In the rows, zero is written as 128.
A single turn carries every row of the set below to another of its rows. Some are shown first; where does it send the rows asked next?
gopo: [144 127 145  83 105 112 111 118 160 135 104 138 141 115 142 120 158]
Pavip: [148 127 135  75 131 117 131 111 156 147 136 125 138  89 124 110 133]
fad: [138 123 153  89 119 116 130 140 155 165 111 128 163 110 144 115 116]
furov: [143 133 163  83 123 119 128 121 147 150 119 130 126  89 133  96 136]
Zed: [160 136 128 108 131 106 131 131 170 144 111 135 159 113 142  95 153]
Nof: [141 123 137  99 116 112 120 126 167 142 102 133 145 119 160 103 159]
bepu: [137 156 129 152 155 138 127 119  86 104 109 126 129 160 143 141 153]
nuvo: [122 133 117 173 112 108 103 145 127 131 120 101 175 135 123 134 109]
Demil: [128 136 124 152  93 114 105 130 117 121 121  98 174 124 108 148 104]
fomov: [111 146 106 153 124 131 125 139  83 141 111 145 117 152 106 158 125]
lufov: [139 159 113 142 127 129 126 102 115  79 124 107 154 110 136 117 162]
bas: [154 114 131 102 110 106 132 129 166 162 117 116 153 103 129 105 117]
goda: [110 125 135 150 155 138 114 113  87 132 135 108  85 137 127 140 122]
mozu: [130 163 116 152 138 118 101 111 122  85 125 123 148 123 130 118 175]
segi: [161 144 138  86 113 104 117 117 160 134 116 144 152 109 115 116 153]
rur: [104 145 136 138 150 124  98 116 108 128 162 104 120  91 101 122 115]
miz: [134 136 162  98 139 110 115 133 155 159 119 138 125  99 138  89 146]
vibar: [120 136  99 156 121 141 159 133  78 141 104 122 126 142 126 141 115]
Zekur: [116 121 133 147 151 143 126 110  83 132 133  98  89 131 135 137 116]
nufi: [107 148 109 166 146 134 133 137  83 145 118 139  94 136 115 126 134]
Lada: [121 147 101 141 114 139 135 114  79 118 107 140 102 141 111 150 146]
Pap: [106 138 129 149 157 129 120 120 110 132 159  91 128  88 123 106 110]
vede: [131 130 157  89 121 109 108 145 156 166 115 142 156 119 131 124 124]
punur: [138 137 144 171 110 126 118 134  85 134 100 111 122 154 112 148 108]
Latug: [141 156 131 143 145 143 134 109  78  98 110 122 128 154 138 147 149]
rafun: [143 123 138 103 113  95 100 135 169 164 122 138 144 113 111 119 129]
gebu: [121 146 111 143 124 144 155 118  69 133 116 124  98 122 109 134 120]
Voret: [140 133 138 179 117 127 124 139  89 137  98 104 127 156 125 138 107]
bez: [133 128 132  97 151 104 114 129 170 158 135 141 135 104 131  99 143]
noka: [117 141  90 166 133 137 147 128  88 127 103 131 110 147 140 127 147]

bepu turns into goda
Pavip turns into bas
Now find these:
nufi turns into fomov
Pap turns into nuvo
furov turns into fad

A single turn carries every row of the set below to another of its rows. Some are shown first; where does it send the rows asked next?
reb: [113 163 132 105 119 144 121 103  83  83 129 152 111 152 119  93 152 103
 141 198 100 186 101 125  80  79 109 163 121 188 102 166 144 141  83 130]
tedo: [107 150 129 140  93 147 153 121 131 107 134 148  87 109  97  96 170  88
 126 183  99 159 156  88 116 108 169 137 134 160 164 133  84  85 132 134]
tefav: [ 99 171 141 125 118 156 138  89  99  70 123 132 117 159 144  40 126  70
 143 198 104 175 115  96 114 118 121 150 170 179 111 161 106 113  94 151]
fule: [127 165 137 148 156 136 135  92  85  85 150 131 108 134 131  81 149 123
 129 158 106 160 162  90  82 108 155 149 109 172 137 136  73  76  98 152]
bemi: [101 165 199 119  93 125 119 114  88  86 101 108 102 116 124  84 199  95
 132 143  98 164 138 112 105 175 147 142 118 165 132 128  80 127 106 116]
loz: [ 98 148 207 100 134 116  87  98 103  98 135 128 100 138 100 106 184 117
 125 117  84 174  95  86 147  90 165 142 145 181 154 122 150 115 111 149]
madas: [107 169 145 105 113 164 118 116 114  77 111 112  99 156  96  91 144 115
 158 204  82 170 110 146  70 108 115 115 114 179 131 156 133 143  98 129]
Siru: [100 170 189 115  85 119 111 114  99 100 118 128  96 106 116  81 213  83
 115 155 105 157 130  92 116 172 140 151 127 155 125 134  96 126 124 120]
takir: [104 179 145 137 105 163 150 109 110  91 119 128 105 144 136  42 123  89
 124 208 113 164 108  82 113 141 124 152 173 164 118 143  97 141 103 141]
Rudad: [ 90 169 146 126 117 168 148  92 110  70 115 119 112 168 137  45 124  74
 147 200  94 177 122 109 112 120 119 135 160 184 122 156  97 110  94 151]
Turo: [106 169 138 123 104 155 122 117 127  81 110 104 104 142  95  95 144 117
 150 208  87 165 104 121  63 119 116 128 122 167 141 135 138 173 104 122]
Voga: [ 95 166 175 110  80 107  88  99  92 102 132 145  99 101 123  74 200  67
 104 158 113 166 129  80 119 153 132 146 128 156 114 138 119 106 128 139]
Dufa: [ 92 151 170 103 102 121  93  86  59  74 113 112 116 117 146  70 176  77
 121 137  80 182 136 100  96 149 147 122  98 181 124 139 112  82 100 151]
Muta: [112 157 205  93 130 131  87 104  83 110 116 116  95 129  92 110 152 133
 117 125  80 172  96  90 146 109 184 112 138 180 154 130 148 117 111 142]
muze: [102 156 123 115 172 161 138  84 111  86 127  99 109 113 141 100 171  93
 140 180  85 179  90  98 150 132 172 106 120 176 152 144 175  91 115 138]
Febi: [122 160 145 140 147 135 147 114 107  88 134 144  96 141 116  85 174 116
 148 154  90 162 158 112  90 106 148 150 121 167 148 125  57  72 110 134]
moma: [105 156 140 123 183 168 151  88 103  85 121  80 109 117 151 108 168 112
 138 169  86 170  97  99 144 142 176 116 113 174 148 137 158 109 102 135]
ruf: [ 90 157 160 103  92 113  77  87  74  90 134 131 108 104 136  68 183  69
 110 152  92 175 129  85 107 140 135 132 114 172 119 147 130  86 112 152]
muk: [139 158 127 137 127 108 105  70  76  57 124 104 124 106 121  74 160 118
 132 143  93 171  78  98 148 159 170 134 108 166 148 120 153 103  92 164]
Gupu: [110 164 126 116 114  88  72  97 100  75 117 139  75 142  97 101 142 134
 137 227  95 164 128 125 116 114 173 152 148 168 144 139 117 145  90 165]
kebu: [129 157 123 129 111 120  95  81  86  87 129 120  97  99 103  84 160 117
 114 164  88 166  66  90 166 166 160 115 114 158 143 126 160  99 107 164]
fesaf: [ 97 146 200  93 126 133  94 105  90 109 126 125  94 134  98 114 166 127
 121 124  74 181  95  92 153  91 172 121 142 184 146 130 150 113 111 142]
Tagif: [106 160 165 131 101 135 138 106 110  89 128 127  89 123  86 113 203 120
 130 148  93 160  76 135 195 157 148 154 125 173 144 134 124 105  94 145]
ligam: [128 177 153 126 190 151 157 104 110  97 130 124  97 123 131 107 196 124
 139 167 106 158  85 105 159 151 156 154 137 160 133 129 141 120 115 108]
mufa: [ 79 151 148 120 118  93  94 103 106  73 125 119  76 158 110 117 157 137
 142 216  86 170 131 136 122 106 164 174 138 186 148 132 108 148  78 178]
viko: [111 169 139 104 119 156 113 105  89  74 119 138 106 157  98  97 144 114
 150 197  93 181 108 146  87  89 112 134 112 192 110 172 143 131  86 130]
Vivi: [ 94 176 149 139 102 173 160 109 110  92 113 114  98 152 133  51 122  84
 137 210  94 165 112  88 109 146 128 138 169 168 125 145  91 144  97 140]
Vukel: [118 152 142 138 121 138 159 119 125  97 132 153  87 131 102  90 173 105
 148 169  90 161 159 108 103 108 152 142 137 163 158 130  64  78 125 128]
Gelum: [106 180 141 131 114 152 138  96 103  80 123 135 111 152 141  36 125  76
 130 201 109 170 107  83 115 126 119 154 175 167 109 156 103 131 103 145]
bim: [113 151 173 140 122 124 148  92  93  60 119 112 115 136 110 109 204 121
 150 129  99 170  84 138 172 150 158 172 122 186 149 126 118 114  81 146]
reruv: [110 157 208 109 144 111  91  98 110  91 132 129 113 135 103 107 182 123
 132 118  95 166  93  77 138  96 161 146 147 166 154 117 150 130 112 145]
Guf: [115 162 144 125  95 133 110 100 105 106 132 129  83 106  88 101 181 119
 114 168  90 163  65 111 193 163 143 128 123 161 142 133 141 102 109 156]
mizus: [109 161 128 117 113 132 125 110  96  91 127 146 112 137 121  91 154 104
 129 203 103 179  95  97  73  86 113 181 126 176 115 150 155 175  93 125]
dol: [109 161 125 108 167 148 132  89 123  90 136 130 102 113 129  96 183  85
 142 179  96 171  87  95 168 122 156 124 135 164 142 150 174  80 130 129]
zagaf: [128 150 150 141 143 108 130  76  78  47 114 102 131 122 128  91 179 118
 150 126  96 176  83 119 147 152 167 156 114 185 153 122 133 109  82 157]
fini: [112 152 118 146 103 143 134 103 113 109 142 136  96 100 114  91 147  99
 104 184 112 158 156  68 101 100 171 131 122 159 151 142 104  86 121 157]
dipi: [117 159 120 155 133 136 137  92  83 102 148 124 109 109 125  86 143 112
 103 169 116 157 161  66  88 106 165 136 108 166 143 145  97  83 105 165]
dukaz: [104 162 136 116 124  82  74  94 103  66 116 130  89 144 108 102 144 129
 149 220 100 167 134 127 111 104 174 155 146 173 151 134 119 145  88 178]
zupim: [ 87 156 145 118 115 102  90 111  97  95 125 137  63 154 107 122 155 141
 134 223  83 173 123 139 126 113 165 166 143 182 143 129 104 150  79 172]
bab: [ 88 152 141 123 125  89  87  95 107  61 126 123  91 155 110 110 154 129
 147 213  99 168 136 135 106 102 171 168 142 181 155 133 115 144  79 183]
Vibup: [ 88 169 154 130 111 173 156 103 114  80 108 107 104 164 132  52 124  83
 145 202  87 173 117 104 109 136 124 131 156 179 127 146  92 124  93 147]
finev: [125 173 136 114 178 146 137 101 126  99 138 144  97 124 128 101 201 100
 142 176 104 166  79 102 170 137 143 143 145 158 135 141 155 103 129 112]
Zovo: [126 166 201 103 142 128  82 101  91 100 112 108 104 126  92 102 152 142
 125 129  89 163 101  90 134 113 188 115 144 165 157 126 148 126 115 141]
vudom: [107 165 134 129 106 137 126 116 117  85 130 124 109 132 119  95 155 112
 135 204  97 169  95  97  67 105 116 162 125 165 134 127 150 187 103 123]
Paf: [102 167 131 112 112  95  81 112  98  93 123 142  65 148 101 115 139 143
 132 226  88 170 123 132 123 116 172 157 143 173 143 138 108 148  92 165]
Dasod: [ 94 159 189 107 105 130 112 102  70  73 100 101 114 121 137  85 187  94
 141 136  81 174 137 122  93 163 152 123 105 180 134 131  90 105  97 131]
Limu: [114 168 148 131 190 164 162 102  99  94 125  94 109 126 142 111 183 128
 138 164  94 161  93 106 145 156 171 138 124 166 140 130 142 127 103 121]
piv: [127 166 207 111 149 115  82  93 104  91 119 113 110 125  96 100 165 136
 132 121  99 163  99  81 125 111 178 127 147 159 159 121 146 134 115 144]

dol turns into finev
tedo turns into Vukel
Muta turns into fesaf
Now find these:
Vivi turns into Vibup
dukaz turns into Gupu
Dasod turns into Dufa
Guf turns into Tagif
reb turns into mizus

